In the data rows, the value 500 means zero.
Here is a table of points, one per row:
tensor([490, 432, 706, 556, 438, 542, 440, 508, 447, 520, 395, 439, 404, 535, 598, 463, 502, 451, 418, 504, 392, 489, 359, 440, 489, 401, 454, 488, 498, 416, 509, 486])
tensor([512, 435, 563, 459, 664, 487, 526, 491, 319, 416, 589, 653, 296, 658, 448, 451, 419, 412, 513, 334, 445, 426, 349, 555, 561, 579, 435, 504, 472, 454, 592, 672])
tensor([466, 509, 481, 665, 654, 504, 446, 478, 563, 479, 456, 402, 619, 595, 573, 573, 455, 444, 424, 570, 332, 378, 474, 450, 588, 669, 549, 478, 462, 417, 474, 348])
tensor([615, 791, 312, 588, 486, 562, 538, 490, 656, 526, 417, 458, 527, 569, 551, 361, 467, 460, 406, 452, 486, 502, 439, 483, 409, 490, 521, 528, 580, 385, 547, 604])
tensor([598, 533, 421, 479, 459, 613, 531, 578, 436, 460, 569, 450, 526, 481, 396, 672, 673, 465, 467, 509, 385, 386, 546, 528, 459, 356, 429, 450, 454, 523, 448, 479])
tensor([539, 589, 460, 389, 437, 466, 432, 422, 557, 492, 687, 592, 503, 438, 483, 599, 518, 725, 538, 429, 441, 518, 534, 604, 569, 361, 345, 410, 570, 377, 504, 456])
tensor([458, 445, 415, 373, 483, 727, 497, 525, 432, 522, 443, 404, 386, 441, 424, 511, 438, 510, 504, 586, 635, 592, 598, 541, 576, 461, 449, 799, 391, 409, 472, 431])
tensor([418, 648, 470, 496, 510, 477, 564, 533, 394, 533, 638, 657, 525, 471, 504, 450, 453, 444, 574, 549, 443, 438, 494, 405, 638, 528, 513, 494, 575, 520, 591, 434])
tensor([524, 472, 459, 570, 684, 689, 579, 511, 557, 365, 576, 554, 463, 428, 430, 396, 539, 517, 333, 401, 465, 632, 551, 452, 572, 467, 514, 598, 621, 737, 397, 406])
tensor([498, 603, 451, 462, 406, 536, 418, 524, 447, 464, 507, 447, 473, 487, 442, 434, 480, 597, 591, 420, 423, 397, 450, 429, 555, 326, 485, 480, 625, 455, 451, 594])
tensor([599, 458, 541, 712, 346, 511, 457, 471, 600, 421, 513, 490, 501, 494, 655, 655, 533, 522, 438, 510, 432, 581, 552, 429, 396, 471, 459, 492, 359, 346, 524, 516])
tensor([556, 622, 463, 522, 501, 491, 483, 456, 532, 458, 494, 507, 605, 417, 466, 457, 423, 476, 645, 551, 471, 429, 511, 408, 448, 482, 304, 560, 499, 641, 474, 554])
tensor([530, 426, 391, 439, 418, 451, 747, 559, 369, 492, 480, 499, 500, 476, 503, 446, 585, 536, 526, 666, 635, 369, 455, 477, 529, 629, 476, 422, 397, 417, 395, 431])
tensor([451, 529, 680, 416, 556, 474, 469, 456, 431, 519, 614, 429, 593, 427, 418, 432, 563, 609, 413, 390, 446, 536, 384, 562, 584, 473, 591, 601, 242, 684, 410, 444])
tensor([526, 487, 566, 470, 423, 451, 476, 499, 508, 788, 462, 438, 434, 501, 485, 460, 405, 430, 480, 451, 491, 679, 367, 489, 372, 506, 418, 418, 403, 526, 418, 400])
tensor([424, 404, 448, 653, 477, 458, 471, 426, 535, 529, 433, 406, 540, 458, 607, 436, 500, 442, 397, 512, 470, 518, 458, 536, 610, 340, 414, 387, 546, 607, 507, 685])
tensor([539, 396, 509, 683, 606, 531, 443, 456, 440, 461, 483, 516, 568, 548, 430, 415, 460, 560, 570, 591, 456, 468, 639, 593, 313, 567, 582, 502, 573, 492, 737, 591])
tensor([449, 573, 702, 561, 574, 495, 465, 508, 557, 411, 446, 550, 681, 648, 343, 562, 440, 476, 554, 612, 601, 526, 406, 471, 400, 543, 493, 477, 585, 467, 475, 696])
tensor([442, 427, 627, 718, 427, 496, 456, 460, 483, 506, 566, 521, 482, 365, 398, 466, 706, 457, 422, 358, 524, 438, 631, 582, 509, 487, 564, 678, 682, 236, 418, 420])
tensor([453, 594, 532, 458, 410, 513, 491, 479, 365, 457, 686, 434, 442, 475, 692, 628, 357, 471, 437, 489, 613, 578, 524, 461, 379, 511, 398, 554, 442, 474, 479, 530])
tensor([510, 487, 440, 567, 873, 620, 466, 535, 558, 883, 684, 471, 489, 493, 517, 569, 579, 516, 494, 451, 552, 664, 506, 414, 433, 504, 562, 487, 506, 483, 460, 528])
tensor([396, 715, 517, 713, 437, 446, 443, 462, 492, 440, 435, 448, 482, 437, 358, 617, 499, 441, 401, 558, 593, 436, 449, 450, 473, 595, 486, 481, 376, 600, 486, 667])
tensor([434, 409, 467, 419, 370, 520, 563, 451, 476, 528, 637, 357, 456, 475, 411, 429, 417, 611, 398, 534, 397, 519, 542, 380, 579, 602, 581, 488, 595, 402, 739, 527])
tensor([502, 420, 412, 362, 408, 402, 533, 513, 533, 410, 456, 418, 485, 449, 442, 536, 612, 411, 514, 538, 668, 521, 533, 698, 529, 542, 628, 553, 585, 604, 412, 538])
tensor([572, 662, 893, 449, 428, 457, 452, 460, 484, 611, 456, 437, 512, 658, 715, 475, 569, 444, 454, 642, 431, 545, 487, 450, 476, 498, 630, 528, 597, 489, 454, 476])
tensor([562, 556, 464, 432, 478, 443, 450, 443, 792, 483, 470, 458, 356, 521, 450, 370, 608, 432, 474, 509, 582, 548, 449, 413, 434, 495, 427, 444, 496, 458, 440, 459])
tensor([550, 459, 473, 617, 512, 380, 444, 440, 397, 524, 502, 387, 352, 462, 469, 470, 512, 754, 636, 409, 427, 501, 603, 610, 549, 591, 444, 566, 596, 769, 567, 422])
tensor([408, 448, 491, 514, 518, 399, 794, 422, 575, 445, 463, 388, 496, 583, 511, 450, 447, 430, 773, 451, 480, 564, 518, 518, 496, 427, 639, 461, 370, 360, 416, 427])
tensor([402, 532, 483, 373, 501, 472, 381, 582, 700, 418, 489, 546, 452, 430, 545, 495, 390, 494, 420, 547, 577, 355, 407, 642, 420, 641, 585, 507, 536, 478, 451, 404])
tensor([504, 434, 488, 462, 382, 529, 504, 404, 606, 682, 393, 595, 496, 403, 395, 603, 334, 449, 391, 377, 470, 500, 595, 595, 488, 523, 519, 440, 571, 579, 416, 438])
tensor([474, 455, 422, 366, 345, 479, 478, 495, 439, 527, 497, 631, 610, 497, 441, 468, 585, 476, 532, 385, 367, 446, 464, 442, 457, 604, 545, 555, 327, 675, 626, 446])
tensor([452, 333, 320, 645, 526, 470, 427, 473, 666, 548, 455, 504, 420, 505, 613, 535, 557, 459, 504, 445, 574, 512, 433, 400, 499, 588, 413, 564, 504, 546, 519, 460])
tensor([471, 445, 413, 443, 392, 428, 395, 788, 410, 444, 435, 537, 443, 548, 451, 598, 547, 429, 549, 546, 350, 798, 621, 596, 625, 487, 481, 377, 538, 445, 408, 422])
tensor([555, 676, 771, 432, 574, 449, 468, 463, 463, 543, 435, 564, 526, 413, 409, 399, 577, 674, 526, 382, 425, 414, 611, 453, 525, 607, 466, 437, 521, 478, 501, 433])
tensor([472, 573, 467, 470, 492, 373, 468, 467, 587, 569, 508, 452, 403, 841, 461, 486, 571, 480, 402, 504, 661, 417, 587, 414, 507, 465, 519, 509, 501, 525, 482, 535])
tensor([609, 663, 339, 456, 535, 476, 406, 422, 390, 378, 447, 467, 554, 445, 608, 595, 468, 493, 613, 412, 685, 754, 525, 421, 467, 523, 875, 409, 421, 375, 415, 490])
tensor([470, 523, 539, 563, 452, 500, 479, 448, 426, 459, 574, 727, 433, 520, 474, 464, 450, 443, 626, 601, 468, 444, 506, 690, 612, 257, 679, 504, 471, 676, 773, 462])
tensor([464, 478, 470, 364, 825, 398, 585, 461, 465, 653, 403, 524, 425, 496, 566, 805, 602, 540, 429, 530, 357, 545, 583, 462, 384, 397, 514, 503, 471, 401, 431, 514])
There is one direction along which these points spread out most. Take the direction at right angles to it along which they spread out most. Go by this last direction. How many in every 100 of the points above lie lower along it than each point below? Answers are rounded to whole numbers. More than half of the points above lie lower than the first one.
tensor([566, 506, 657, 628, 407, 684, 532, 495, 509, 542, 519, 453, 443, 578, 601, 653, 494, 481, 473, 467, 827, 416, 481, 431, 431, 475, 475, 396, 470, 537, 523, 389]) -> 74
tensor([529, 453, 467, 487, 477, 505, 525, 456, 533, 512, 434, 566, 780, 516, 495, 434, 449, 518, 533, 532, 487, 488, 409, 592, 599, 503, 470, 535, 395, 383, 528, 494]) -> 55
tensor([652, 394, 581, 473, 552, 473, 540, 528, 677, 413, 501, 535, 406, 423, 549, 488, 444, 443, 511, 596, 478, 430, 469, 497, 626, 605, 476, 493, 510, 485, 610, 701]) -> 79
tensor([445, 422, 398, 406, 403, 414, 790, 582, 426, 425, 460, 516, 501, 464, 517, 553, 495, 568, 362, 472, 529, 606, 376, 494, 432, 541, 441, 564, 635, 507, 486, 467]) -> 16
tensor([523, 452, 490, 567, 524, 514, 540, 486, 446, 481, 559, 635, 625, 465, 491, 460, 426, 430, 662, 688, 444, 434, 421, 531, 496, 404, 448, 604, 656, 626, 448, 455]) -> 63
tensor([522, 448, 438, 390, 561, 414, 436, 465, 335, 438, 468, 445, 737, 413, 515, 446, 459, 426, 404, 507, 535, 434, 522, 427, 564, 412, 399, 423, 504, 475, 772, 422]) -> 55
tensor([407, 447, 436, 397, 609, 824, 495, 459, 389, 375, 429, 505, 481, 530, 564, 410, 661, 534, 661, 575, 448, 522, 578, 675, 418, 586, 334, 371, 442, 569, 486, 442]) -> 18
tensor([492, 316, 457, 445, 545, 528, 400, 448, 413, 429, 533, 542, 421, 442, 430, 390, 391, 582, 559, 616, 429, 367, 488, 372, 464, 496, 597, 473, 427, 403, 290, 605]) -> 45
tensor([505, 481, 574, 453, 476, 498, 481, 489, 648, 492, 433, 575, 562, 577, 603, 514, 474, 470, 492, 379, 630, 486, 464, 448, 580, 474, 460, 513, 572, 530, 515, 655]) -> 79
tensor([460, 438, 435, 438, 437, 430, 593, 999, 531, 528, 473, 471, 586, 506, 551, 421, 465, 569, 552, 462, 543, 455, 651, 589, 485, 508, 514, 495, 432, 558, 526, 547]) -> 18
